The rows of D fall into a few groups, which share some directions, and each row is roughly a mix of its group's hidden directions.
D, 74 rows:
0:  12   9 -25   1  12  19   8   9 -18  -9   2   9  10   0
1:  29  -8  -2 -11  -6   3 -12 -11 -23   0  -4  -9   8  -9
2:  -9   0  -5 -10   6   3  10   0  10 -10   6  -3   7  38
3: -11  -6 -19   7   0  -9   6  23 -18   5   5  14   0  17
4:  12   2  -1   8  -4   2  -9   2 -15   7  -6   4  -5 -37
5:   5  -6  18 -14 -20  -6 -18 -22   4  -2  -4 -12  -8   2
6: -15  15  -8  10  11   8  25   3  20  -9   7   7  -7   7
7: -18 -13  10 -11 -20   7 -12  -7  -8  -5   5   7  12  21
8:  -3 -15  17 -15 -12 -15 -16  -8   5   4  -3 -13   1  19
9:  -6   4 -18  18  13  -1  18  20  -9   7   5  18   2  -3
10: -14  10  -5  20  12   5  27   8  12   2  10  13   3  -2
11:  15   3  11  -8  13 -14   1  -9  22   0  -7 -24  -9   2
12: -11   3  21   1   3 -10   9 -13  30   2   3  -9  -4  12
13:  11 -20   7 -22  -3  -8  -3 -15   2  -4  -3  -7  -5  25
14: -16   5 -14  18  12  -2  16  23  -1   7   5  17   2   1
15: -10   1  24  16   3  -3   3  -3  19  16   6  -2  20  -9
16:  24   9 -24   1  18   1  12   7  -6  -6  -4  -3 -11  -7
17:   9   4 -28  -2  16  15  11  14 -14 -11   0  10   0   4
18:  -7  -3   6 -16  -3  -9  -3  -8  17  -8  -2 -11 -11  31
19:  12  -4   7   2  -9  -5 -17  -2 -14  10  -8  -1  -6 -33
20:  11   0 -10   0  16 -18  15   6  12   4   2 -12  -1  26
21:  10 -13  -6 -21 -14  -5 -15  -6 -18  -7  -3  -8  -2  21
22:  15  -2  -4  -3  -4 -13 -11  -1 -11   4 -12   1 -27 -22
23:  23   5  11  -8  10  11   4 -23  13  -6  -2 -15   5 -10
24:  -9  -6  27   0 -15 -15 -12 -12  14  10   0 -13   3   1
25:   0  11 -19  -2  -4  26  -5   5 -21 -15   1   9   7  -8
26: -10   8  -1  20   7  15  17   7   3   3  11  10  22 -12
27:  -3  -5  27   4  -5 -18  -3 -12  15  15   3 -15  10   1
28:   2 -15  10 -24 -10  -2 -12 -15   0  -9  -4  -8  -5  23
29:  14 -16 -14 -15   1 -14   6  -1  -8  -3  -3   1 -18  23
30:   4 -15  20  -4 -14  -7 -22  -5 -10  12  -2  -8  17  -9
31:  -1  -9  28 -13  -6  -5 -12 -19  16   1  -5 -14  -1   2
32:   3 -11  12   6  -8 -23  -8   0  -4  18  -6   3 -17 -21
33: -14   0   7  25   5  -6  19   7   8  15   8  13   5 -15
34:   6  -4  14   2 -12 -11 -16  -6  -3   9  -9  -4 -14 -30
35:   2  -6  20 -13  -7 -11  -5 -20  15   0   0 -18   0  18
36:  -3   9  -1  22  10   6   8  11   0  11   2  11   8 -30
37:  10   0  20 -14  -4   1  -7 -25  18  -5  -3 -18  -1   2
38:  13  11  -3   7  22  20  10   3   7  -3  -1  -3  14 -23
39:   5   0 -13 -16  -3  19  -5  -3 -14 -17   3  -3  14  23
40:   1  11 -13  16  10  19  15   9  -8  -1   7  12  16 -15
41:   4   9  -8 -20  -7   9 -16  -6  -9 -22  -9 -12 -18   2
42:   8  -3  23  -7 -14  -2 -18 -18   6   4  -4 -17   5 -14
43:  11   6 -14  18  19 -12  21  14   6  12   3   2   0  -4
44:   1  -1  12  20   6  -5   8   2   7  17   0   9  -1 -31
45:   4  17 -24  15  10  10  10  17 -11  -2   3   8   4 -14
46:   9  -2  12   2 -12  -2 -18  -6  -7   7  -8  -5  -5 -34
47:  -3   7 -24  11  14   8  18  16  -8  -3   3  19  -6  -1
48: -15   3 -14  16  -5  -5   6  16 -13   7   3  24 -13  -7
49: -12  12   0  23  10   4  14   9  10   8   3  15  -1 -23
50: -11 -10  11 -12  -4  -9  -1  -5  13  -1   4  -9   6  35
51: -18  -9  18  -8 -21  -9 -18  -8   0  -1  -5   2 -19  -2
52:   4 -11  13 -15  -2 -11  -8  -7   7   0   1 -23  14  24
53:   2  -4   0  23   9 -12  17  10   4  21   4  13   0 -17
54: -10   5 -22  13   8   5  11  22 -13   1   2  20  -3  -4
55: -10  13  -2  20  14   9  15   8  12   4   2  13  -1 -22
56:  11   0 -25  -5   0  15  -5  11 -26  -9  -4  10  -2  -7
57:  11  -8   9 -22 -11  -2 -14 -18   1  -9  -4 -18  -2  16
58: -14  12   1  -8   4  22  -4  -1  24 -20  -7  -1 -10  -4
59:  10  17 -10  11  13  20   6   5  -4  -3   1   1  14 -25
60:  11   7  -5  11   0  10  -4   3 -14   4  -4   6   0 -37
61: -17 -23  17  -3 -17  -7  -4  -6  -2  10   6  13   7  16
62:  -3  -4  -9  -7  -3  15   1   1  -9  -7   9   3  26  29
63: -15  -6  16  12  -6 -26   6   0   9  18   8  -1   2  13
64:   7   1   1  21  13 -11  15   7   7  18   0   8  -4 -25
65:   4   4   4  12  -3  -6  -3   0  -2   8  -6   5 -18 -37
66:   7   3  -6  17   4   9   4   8 -17   9   2  12  10 -31
67:   0   1   2 -19  -4  -9  -8 -10  14 -11  -8 -12 -25  18
68:   7   1   9  16  11 -12   9   1  11  16  -3   2 -10 -29
69:  -1   9 -13 -12  -8  -1 -13   2 -10 -16 -10  -5 -31  -4
70:  -2  16 -21  16   4   3   5  17 -11  -1  -1  10 -11 -21
71:   5   6  -4  18   3  12   4   7 -13   7   3  11  12 -32
72:  10 -13 -20   4   8  -4  19  10 -12   7   8  15   8  18
73:   1  -4  -6 -20  -6  12  -8  -6  -8 -16   2  -6  11  29
One row of each group comes first, with its name. Which group is each row after those in?
  6   1 -10  15   7  12   7  11 -19   7   6  12  22 -16 -> (108)
  6  -6  18 -16 -14  -9 -10 -23   9  -3  -2 -15  -7  13 -> (88)
25 -1 -4  8 24  0 20  0  9  9  3 -3 13 -7 -> (60)

  4  17 -10  18  11  10   7  11  -3   3   0   5   4 -30 -> (60)
  4  -8  15  -5 -12 -19 -17  -7   2   8 -10  -7 -22 -15 -> (108)
 -2  -7 -13  -8  10  -5  11   7  -3  -3   6   4   5  38 -> (108)
 20   6 -15 -15  -1  18 -15  -2 -19 -13  -6  -5   5  -4 -> (108)
 15  -2 -24  -8   0  14  -6   7 -27 -10  -4   8  -1  -5 -> (88)
  6 -11  15   1 -12 -16 -17  -4  -7  14  -8  -3 -10 -24 -> (108)
